In the data rows, 128 means zero.
Some points, one per row:
[119, 105, 102, 92, 117, 118, 100, 159, 99, 127, 147, 121, 137, 140, 131, 132, 125]
[127, 103, 80, 119, 111, 98, 47, 174, 86, 107, 127, 121, 118, 188, 139, 124, 127]
[126, 131, 157, 123, 145, 150, 155, 116, 152, 131, 119, 135, 128, 116, 137, 132, 135]
[117, 94, 105, 85, 102, 118, 82, 164, 87, 103, 140, 123, 141, 181, 131, 124, 109]
[133, 155, 132, 165, 148, 141, 152, 110, 160, 145, 108, 135, 94, 103, 125, 125, 143]
[126, 101, 115, 46, 112, 128, 163, 146, 108, 134, 153, 122, 186, 124, 103, 131, 99]
[86, 130, 208, 140, 146, 170, 146, 92, 181, 124, 111, 138, 132, 111, 157, 122, 157]
[116, 107, 96, 134, 108, 104, 72, 148, 89, 113, 127, 119, 108, 160, 133, 123, 127]
[152, 144, 125, 143, 132, 128, 170, 123, 126, 154, 133, 127, 133, 101, 111, 126, 121]
[137, 132, 107, 142, 126, 106, 118, 124, 120, 129, 134, 123, 123, 126, 122, 134, 125]
[154, 150, 110, 162, 130, 108, 114, 121, 125, 136, 125, 117, 111, 125, 111, 126, 121]
[130, 175, 205, 152, 165, 167, 225, 75, 202, 159, 102, 158, 124, 52, 113, 133, 144]
[143, 135, 124, 131, 139, 121, 149, 124, 133, 130, 124, 123, 132, 119, 122, 126, 136]
[100, 98, 137, 131, 123, 127, 86, 135, 117, 103, 115, 134, 124, 170, 154, 131, 146]
[127, 123, 116, 124, 120, 116, 109, 140, 117, 123, 139, 125, 119, 139, 134, 134, 124]
[121, 112, 130, 135, 126, 128, 95, 137, 122, 111, 120, 125, 110, 145, 148, 121, 130]
[127, 141, 147, 161, 152, 138, 133, 110, 157, 140, 112, 131, 106, 111, 130, 124, 149]
[134, 152, 134, 177, 143, 136, 140, 107, 137, 132, 112, 126, 106, 110, 128, 133, 149]
[123, 105, 110, 107, 114, 120, 101, 139, 100, 115, 132, 118, 146, 149, 138, 135, 126]
[104, 90, 106, 107, 109, 107, 46, 154, 89, 89, 135, 122, 127, 184, 155, 125, 132]
[138, 109, 81, 128, 112, 101, 65, 166, 92, 118, 135, 120, 114, 174, 133, 129, 119]
[72, 121, 215, 122, 150, 185, 178, 92, 179, 131, 115, 156, 138, 113, 166, 122, 148]
[137, 130, 139, 138, 135, 137, 149, 122, 138, 136, 131, 134, 137, 111, 117, 134, 129]
[132, 140, 150, 125, 139, 153, 174, 119, 150, 147, 128, 137, 137, 100, 124, 127, 129]
[121, 101, 97, 110, 100, 107, 97, 153, 95, 113, 136, 127, 145, 152, 129, 130, 120]
[101, 128, 193, 103, 142, 177, 175, 92, 171, 129, 113, 155, 136, 108, 152, 127, 139]
[119, 131, 165, 129, 146, 147, 150, 110, 151, 133, 114, 143, 137, 114, 141, 123, 137]
[165, 126, 84, 125, 111, 107, 141, 145, 100, 138, 139, 112, 132, 118, 95, 130, 104]
[132, 156, 172, 154, 146, 156, 168, 101, 169, 143, 110, 151, 120, 106, 142, 122, 132]
16 more points follow, each with its number after it:
[48, 116, 255, 23, 161, 240, 255, 56, 233, 155, 116, 179, 198, 40, 147, 130, 135] 0
[171, 198, 128, 196, 159, 137, 180, 92, 164, 167, 109, 130, 94, 63, 101, 133, 135] 1
[145, 111, 78, 109, 99, 98, 100, 154, 80, 123, 143, 105, 149, 163, 111, 128, 109] 2
[116, 142, 165, 157, 148, 151, 141, 112, 161, 140, 116, 144, 115, 103, 140, 126, 146] 3
[131, 125, 135, 129, 136, 121, 130, 111, 137, 121, 128, 132, 125, 132, 131, 140, 133] 4
[136, 107, 87, 106, 112, 101, 101, 150, 92, 116, 148, 117, 141, 150, 121, 126, 113] 5
[126, 96, 88, 96, 103, 95, 66, 175, 75, 108, 144, 114, 138, 173, 128, 123, 115] 6
[109, 135, 181, 140, 141, 150, 150, 101, 173, 132, 106, 141, 117, 117, 147, 127, 144] 7
[101, 89, 117, 114, 118, 117, 69, 144, 103, 100, 133, 135, 136, 177, 155, 124, 133] 8
[99, 99, 129, 110, 121, 127, 97, 137, 112, 108, 122, 126, 129, 159, 147, 111, 136] 9
[119, 151, 143, 170, 145, 142, 137, 104, 149, 139, 114, 130, 100, 100, 139, 128, 151] 10
[88, 124, 202, 91, 148, 184, 192, 104, 174, 139, 112, 147, 145, 94, 152, 122, 141] 11
[107, 94, 98, 102, 106, 102, 70, 153, 91, 101, 141, 131, 131, 168, 143, 128, 122] 12
[102, 146, 177, 145, 156, 163, 149, 102, 168, 135, 107, 145, 122, 108, 151, 132, 161] 13
[140, 158, 161, 145, 146, 149, 194, 112, 164, 146, 123, 140, 133, 85, 124, 131, 139] 14
[41, 116, 255, 44, 170, 247, 255, 60, 248, 154, 118, 192, 190, 37, 157, 128, 152] 15
Which of these numbered points is nearest to each point below, looking only along the 3 directions in which the first points spread most? Its number follows each.
[114, 97, 120, 103, 111, 112, 79, 154, 101, 107, 136, 128, 143, 155, 143, 128, 128] > 12
[141, 163, 166, 152, 159, 158, 191, 91, 164, 160, 111, 144, 119, 78, 110, 126, 139] > 14
[159, 186, 135, 200, 154, 133, 174, 99, 170, 157, 120, 125, 102, 70, 104, 132, 151] > 1
[128, 122, 134, 123, 140, 132, 126, 121, 131, 124, 123, 137, 130, 121, 142, 136, 139] > 4
[96, 153, 230, 171, 180, 198, 168, 67, 200, 137, 87, 158, 97, 83, 162, 126, 173] > 13
[115, 140, 162, 148, 143, 146, 160, 104, 156, 142, 112, 149, 120, 100, 133, 129, 147] > 3
[138, 138, 136, 141, 127, 139, 141, 120, 149, 132, 113, 126, 124, 114, 130, 123, 123] > 4
[116, 136, 176, 143, 143, 159, 159, 99, 164, 130, 113, 134, 124, 111, 135, 134, 142] > 7
[179, 192, 119, 177, 134, 134, 200, 101, 160, 162, 139, 127, 117, 65, 94, 122, 128] > 1
[116, 98, 65, 101, 109, 101, 56, 168, 75, 107, 149, 117, 131, 184, 126, 128, 108] > 6
[128, 124, 129, 107, 131, 129, 157, 119, 145, 144, 131, 137, 140, 118, 109, 133, 123] > 4
[121, 133, 154, 172, 145, 151, 133, 98, 148, 131, 121, 130, 100, 129, 139, 137, 151] > 10
[130, 154, 164, 160, 147, 152, 158, 109, 164, 134, 116, 137, 123, 100, 135, 135, 136] > 3
[143, 157, 150, 151, 140, 140, 181, 108, 159, 147, 128, 131, 128, 88, 114, 135, 128] > 14
[140, 142, 120, 147, 139, 123, 136, 116, 144, 140, 125, 125, 113, 111, 116, 126, 128] > 4
[138, 107, 101, 103, 113, 100, 96, 147, 101, 115, 134, 123, 132, 150, 132, 124, 120] > 5
[106, 78, 90, 114, 104, 98, 20, 171, 78, 72, 124, 123, 118, 209, 156, 129, 139] > 12
